Each row is where one point has got to under a steady rotation. How many ticks took it there?
The counts run from 0 to 432.
[129 161 125 125  94 148  88 172 160 181 133 135 118  71 129 113 122 157
 112 107 138  96 128 136 157  97 131  91 113  98 163 121  99  79 123 158
 133]
330
[159 112 137 128 147 157  69 114 146 154 133 154 121  81 132 109  85 139
  97 161 127 125 164 125 196  89 152 134 113 114 125 109 160  77 132 122
 148]
124
[155 141 122  80 126 166 143 123 142 107 152 137 160  30 136 103 127 153
 145 144 113 132 131 125 146 118 162  92 115 137 159 164 159 113 124 127
 121]
429
[149 102 129 114 170 163 121 124 127 140 102 150 152  74 157 125 128 142
 108 154 143 171 172 127 172 104 143 156  97 126 101 130 187 104 136 115
 152]
408
[145 106 151 161 133 168  79 129 161 135  96 121 138  67 135 109 110 148
 102 135 132 122 146 119 174 101 155 117 146  87 124 121 155  82 137 141
 146]
395
[103 131 110 101 162 147 146 146 133 159 116 148 181  39 162 142 158 149
 112  97 159 143 133 148 129 126 124 119  94 144 149 143 164 118 140 134
 120]
419
[158 122 120 166 150 149  84 107 151 151 150 178 129  85 112 113 101 133
 109 156 123 139 168 110 191 102 143 147 131  82 127  83 150  79 124 111
 166]
72
[131 134 126 106 122 142  83 144 140 164 149 136 138  67 135 108  76 165
 109 109 141 103 137 146 171  95 145  82  90 120 160 131 138  97 120 128
 110]
385
[143 127 104 112 164 122 142 126 113 164 148 194 147  81 130 136 148 109
 109 145 152 173 145 104 143 112 126 152  85 103  98 102 191 106 141 128
 151]
246
[122 110 133 173 157 154  85 110 153 149 109 124 152  60 132 119 113 155
  98 114 140 123 134 129 174 103 154 128 143  73 146 105 165  87 137 133
 147]
397
[166 166  84  94 128 147 141 140 168 159 188 181 143  58 135 121 118 150
 138 146 119 132 156 127 148 120 118 108 100 147 154 144 120 107 114 126
 139]
319
[138 102 140 160 121 149 106 128 141 136 107 146 144  78 111 118 157 117
 111 138 138 144 126  96 155 113 159 131 137  53 112  95 176  78 123 162
 152]
236
[123 128 113 128 157 133 131 135 117 170 134 168 151  85 145 147 163 112
  99 136 165 163 135 118 138 109 121 149  88  87 108  97 186  92 131 148
 146]
244
[160 143 117 161 151 155  75 119 165 174 144 153 122 100 135 125 114 127
  83 154 137 130 159 109 170  97 139 134 110  88 133  91 132  72 134 143
 165]
70
[127 124 110 142 172 171 150 139 169 143  95 157 165  39 166 137 169 158
 120 125 121 159 156 128 151 143 119 151 135 121 127 132 145 108 127 124
 177]
360
[141 117 108 127 174 152 131 126 150 149 122 181 147  71 155 124 129 145
 123 147 125 155 184 132 179 130 121 166 105 133 111 115 163 104 133  98
 180]
356
[164 134 130 140 132 146  83 112 138 155 156 140 132  91 114 132 124 101
  89 161 158 143 115  96 149  81 162 109 105  77 135 108 171  88 141 170
 128]
230
[154 154 115 137  92 143 108 143 163 136 173 152 129  63 105 100 110 156
 144 125 108 102 127 124 170 114 137  96 137  86 154  98 113  84 102 147
 136]
58
[145 123 105 123 192 168 149 117 158 133 127 159 166  53 170 139 149 135
 106 149 134 169 156 119 139 129 123 143 114 143 133 140 161 119 140 130
 162]
143
[149 142 107 118 132 159 123 128 167 121 159 141 150  32 138 108 109 169
 137 125 117 116 136 136 164 125 140  98 135 136 178 141 129 111 123 115
 132]
377
[152 117 119  98 135 161 155 146 134 137 122 174 140  66 142 121 177 123
 127 159 137 183 150 101 150 121 134 162  87 115  83 123 178 102 127 134
 166]
249
[125 159  91 106 116 131 175 160 152 145 146 187 155  35 134 118 159 163
 153 107 122 128 129 148 144 148 108 120 109 120 148 120 137 118 113 127
 148]
43
[175 154 109 100 109 165 131 134 166 125 161 123 149  49 130 121 153 131
 115 150 128 132 110 104 130 105 155  89 110 121 151 163 152 116 127 173
 123]
214
[144 131 139 110 103 136  92 137 116 160 148 145 129  83 113  99 108 124
 115 131 152 110 122 121 150  72 163  99  82  82 131 124 169  90 126 156
 108]
226
[132 133 128 142 121 138  81 137 139 167 134 139 138  65 116 108  87 164
 115 106 137  98 139 153 172  97 143  97 118  96 168 112 139  87 117 131
 124]
116
[120 147 106  80 122 144 166 155 136 148 143 145 155  46 158 138 167 140
 112 114 152 146 106 134 115 118 137 105  75 134 136 147 161 116 124 166
 123]
207
[126 113 134 159 139 136 107 120 138 143 116 146 151  77 111 140 161 126
 110 127 149 149 109 103 152 117 150 132 134  49 120  91 177  83 126 151
 146]
237
[174 172 101 115  96 164 124 151 184 142 161 144 130  65 129 117 132 138
 119 155 125 116 141 110 145 121 137  86 113 124 151 137  98  93 111 154
 152]
54
[127 113 138 155 119 137 111 135 129 149 121 176 134  77 111 107 134 145
 137 124 132 134 143 119 185 116 139 146 135  58 104  82 158  71 120 126
 163]
291
[154 106 141 127 118 149 100 110 140 125 138 154 133  80 105 108 123 125
 124 162 138 137 136 101 176  92 164 126 124  55 106  99 185  80 124 140
 136]
233
[114 156  95  93 119 127 178 163 140 164 145 177 161  47 141 147 179 134
 133 105 155 149 108 131 108 137 122 113  86 111 144 124 146 112 117 155
 138]
259
[144 154  96  75 136 137 153 134 138 148 166 151 162  46 138 132 148 138
 116 127 153 137 110 135 120 117 139 100  81 134 157 151 155 122 129 151
 106]
209
[143 148 137 136  83 155  96 167 163 158 132 137 120  67 111  95 119 160
 132 110 115 100 123 129 175 112 144  98 131  75 150 111 117  75 109 151
 143]
60
[127 117 119 107 146 161 170 126 152 112 107 134 165  33 142 143 180 143
 129 127 134 165 122 117 134 144 144 135 122 116 125 142 166 120 123 142
 148]
200
[151 142 103 123 156 176 156 137 177 144 117 154 156  44 162 143 167 152
 123 147 120 159 161 119 147 144 117 146 127 140 135 132 128 112 127 128
 171]
91
[132 106 126  99 171 153 127 131 123 162 109 164 146  75 165 120 127 147
 102 140 147 165 171 139 163 106 128 157  85 147 103 135 176 110 132  97
 149]
139
[171 155 127 120  76 165 124 140 157 122 151 138 123  62 104  94 137 133
 137 161 123 123 114 103 156 102 160  78 116  92 142 135 139  92 110 155
 137]
2
[146 116 127  94 144 173 167 128 142 115 108 154 158  39 146 122 169 132
 136 150 131 172 138 117 148 122 147 145 114 129 103 153 190 121 124 130
 154]
198
[150 146  97  77 139 153 139 147 160 148 152 159 139  47 161 114 115 161
 123 139 125 136 160 139 152 116 132 106  79 170 152 151 131 118 128 113
 130]
371
[129 125 145 112  97 154  85 157 141 147 121 113 140  59 127 104  99 163
 111 108 140  99 111 140 162  97 170  81 118  97 150 138 154  86 131 149
 111]
169
[156 112 141 123 142 168  78 118 151 141 120 113 128  80 121 117 108 120
  79 157 149 141 133 107 161  85 174 116 107  95 122 130 180  83 138 155
 133]
177
[140 128 149 123 112 152  75 161 149 175 122 134 113  85 135 107  96 155
  92 118 147 100 144 144 182  86 151  92  99 103 149 122 144  74 129 137
 123]
118
[141 113 128 117 168 173 128 127 158 134  89 139 149  69 162 137 152 141
  98 150 143 175 161 108 157 115 149 158 114 128 104 137 167 117 142 128
 166]
410
[177 154 123  97  85 158 125 137 155 124 176 148 123  63 108  95 125 135
 144 157 116 117 118 100 153 100 157  93 107 106 140 132 142 100 113 151
 129]
1
[136 126 126 140 166 156 110 150 140 187 104 154 126  97 158 133 140 122
  80 137 147 165 173 129 158 109 118 163  96 120 104 106 145  93 139 128
 163]
352
